The same turns and mirrors carry the whole set onto itself, and each row onto the other rows of its family. Which rows share a family with each named row? Give them in list order.
These 30 rows form 5 families of 6 rows each.
ret: [-1.16  0.18  0.90  1.11 -1.17  1.52 -1.53  0.62]
zosaz: [-1.11 -1.70  1.10  1.25  0.11 -2.61 -0.06 -1.30]
fiken: [ 1.12  0.00 -0.94  0.70 -0.01 -0.91  1.54  3.50]
Kap: [-0.99  1.48  2.05 -0.48  1.24  1.42  0.28 -0.67]
zozan: [-0.68  1.40  1.90  0.01  1.33  1.99 -0.33  0.01]
lenem: [-1.72 -1.63  2.20  2.05  0.77 -2.15  1.48 -0.01]
navu: [-2.09 -1.73  0.27  0.88  0.63 -2.50  0.61 -1.18]
Fitul: [ 0.12 -0.17  1.04  0.76  0.13  2.16 -1.72  1.05]
toba: [-1.10 -2.75 -0.71  1.08  0.37 -1.31  1.92 -0.98]
kab: [-0.79  1.17  1.48  0.95 -1.40  0.47 -1.25 -0.26]
vomi: [-1.59 -2.57  0.74  0.67  0.53 -2.44  0.65 -0.89]
bor: [-0.20  0.90  0.34  0.76  0.16  1.81 -1.72  0.05]
Livat: [ 1.81 -0.28 -0.47 -1.43  0.90 -1.04  1.95  2.14]
ror: [-0.54  1.25  0.80 -0.44  2.08  1.99 -0.57  0.39]
fudi: [ 1.51 -0.01 -0.98 -1.22  2.11 -0.93  0.20  2.28]
tis: [ 0.66 -0.70 -0.35  0.51 -0.30 -0.83  2.49  3.52]
fegep: [-0.88  0.36  0.73  0.42 -0.40  1.85 -1.77  0.49]
Bos: [-2.77 -0.74  1.86  1.52  1.40 -2.41  1.02  0.13]
kif: [ 1.94 -0.45 -0.78  0.88  0.02 -0.87  1.94  2.90]
Nafo: [ 1.85 -0.31  0.09  0.85  1.23 -0.56  0.18  3.66]
Git: [-1.89 -1.24  1.25  2.10  2.07 -1.78  2.41  0.47]
mavev: [ 0.86  0.42 -0.38  1.04  0.40 -0.69  1.15  3.94]
gab: [ 2.08 -0.11 -0.61 -1.74  0.93 -1.08  1.02  1.60]
Sela: [-1.82 -2.33  1.05  1.66  1.10 -0.95  2.91  0.61]
dup: [-0.86  0.93  2.08 -0.35  1.18  2.00 -0.74  0.92]
Guti: [-1.79  1.87  2.25 -0.54  0.25  0.50 -0.14 -0.05]
giva: [-0.93 -3.12 -0.03  0.84  0.18 -2.12  0.52 -0.66]
suta: [ 0.92 -0.45 -0.98 -1.56  0.93 -1.10  2.25  2.61]
gik: [ 1.57 -0.39 -1.30 -0.98  0.35 -1.13  2.65  1.34]
Tebas: [-2.02 -1.35  1.34  2.35  1.41 -2.19  1.70 -0.01]

The rest of the family of fiken: zozan, vomi, Livat, fegep, Tebas
The rest of the family of toba: kab, fudi, Nafo, Sela, Guti
The rest of the family of Kap: ret, Git, mavev, gab, giva

The same turns and mirrors carry the whole set onto itself, and each row onto the other rows of its family. Which rows share a family with each named row? Give them in list order.
These 39 rows form 13 families of 3 rows each.
fes: [-1.29 -0.42  2.63  0.92  0.45  1.22  3.37  1.64 -2.76]
Pevun: [ 0.16  2.50  2.09 -1.63  0.25 -0.30  0.70  1.58  1.04]
poga: [-0.07  2.28  2.04 -1.78 -0.68 -0.40  1.65 -0.28  1.43]
sikot: [-0.90  1.92  2.85 -2.39 -0.87  0.53  0.56  0.13  1.14]
kitim: [-0.93  0.86 -1.38  1.23 -1.17  0.03  0.20 -1.45 -2.40]
temop: [-0.92  0.41  0.49  1.05 -1.70 -1.09 -1.17 -1.52 -1.79]
Pemer: [-0.82  1.47  1.34 -3.04 -0.16 -0.79  1.90  0.98  0.61]
Dodap: [-0.71 -0.59  2.41  0.47 -0.30  3.67  0.84  1.17 -2.46]
vinit: [-1.46  0.05  2.13  0.41  0.51  2.70 -0.22  1.80 -3.06]
Gekig: [ 0.13  2.76  2.37 -2.44 -1.44  0.26  0.90  2.36 -1.01]
Gon: [ 0.35  1.80  3.42 -2.38 -0.61 -0.19  0.31  0.83  0.08]
Kuru: [-0.29 -0.61 -1.06  0.32 -1.65 -1.17  1.02 -1.06 -2.35]
sev: [-1.72  0.62  3.05  0.44  0.55  2.88  1.61  1.61 -2.76]
darer: [-0.86  0.84  0.16  1.29 -1.76 -0.61  0.32 -1.73 -3.21]
feva: [ 0.95 -0.94  0.73  1.51 -0.80 -0.50  1.82 -1.32 -2.22]
Dum: [ 0.19  0.43  1.24  1.49 -3.12 -1.29  0.27 -0.70 -1.25]
nuza: [-2.24  0.06  1.36 -0.58 -1.08  3.03  2.21  2.28 -2.14]
gikur: [-1.76 -1.33  1.57  0.44  0.72  2.40  2.28  1.92 -1.86]
lume: [ 1.43  3.44  1.27 -1.87  0.21  0.23  1.08  0.25 -1.87]
riva: [-2.93  0.24  1.56  0.48  1.89  1.75  1.80  1.09 -0.50]
nage: [ 0.28  2.42  0.24 -3.00  0.31 -0.76  1.42  0.56 -1.32]
Kar: [-0.84  0.84 -0.55  0.28 -1.18 -1.67  1.83 -0.52 -3.65]
Posaf: [-3.06  0.62  1.49  1.53 -0.52  2.17  0.31  2.12 -2.03]
nosuf: [-1.79 -0.20 -0.49  0.89 -3.15  0.02  1.30 -0.94 -1.85]
difo: [-2.14  0.30  2.57  1.37  0.96  2.31  1.99  1.69 -0.66]
ruz: [ 0.33  1.35  0.77 -2.97 -2.37 -0.35  1.60  0.97 -0.03]
Lega: [-0.46  1.50  1.79 -2.66 -2.67 -0.10  2.33  0.62  0.35]
rigi: [-0.56  0.03  1.62  1.74  0.86  2.53  0.74  2.34 -1.94]
roge: [-0.56  2.85  2.89 -2.36 -0.78 -0.79  1.33 -0.13  0.02]
netip: [ 0.50  1.03 -0.75  1.38 -1.18 -1.25 -0.45 -0.54 -1.65]
Naf: [-2.01  2.03  2.06 -1.74  0.06 -1.49  2.67  0.66 -0.01]
fepom: [-0.64  0.85 -0.64 -0.01 -2.20 -0.06 -0.79 -1.61 -2.32]
zon: [ 0.82  0.67  1.76  2.46 -0.62  0.10  1.26 -1.77 -1.27]
dibup: [-0.58  3.35  0.66 -2.55 -0.37 -0.90  1.05  0.75 -0.29]
ritem: [-0.87 -1.22 -0.28  1.37 -2.79  0.31  1.13 -0.65 -1.38]
fiz: [-2.67 -0.03  1.02 -0.72 -0.49  2.85  1.65  2.53 -0.96]
rar: [-0.38  0.33  1.96  0.17  0.66  3.47  2.05  1.89 -2.19]
sered: [ 1.04  0.06  0.04  1.65 -1.67 -0.44  1.17 -0.80 -3.06]
rov: [-2.56  2.30  1.33  0.91  1.77  2.12  0.67  0.63 -1.13]

The rest of the family of Kuru: Pemer, gikur
The rest of the family of zon: lume, rov
The rest of the family of fepom: sikot, Dodap
The rest of the family of Lega: nuza, nosuf
The rest of the family of Kar: fes, Naf
The rest of the family of ruz: ritem, fiz
The rest of the family of Gekig: Dum, Posaf
The rest of the family of darer: sev, roge
The rest of the family of nage: feva, riva
The rest of the family of difo: dibup, sered
The rest of the family of rigi: Pevun, netip

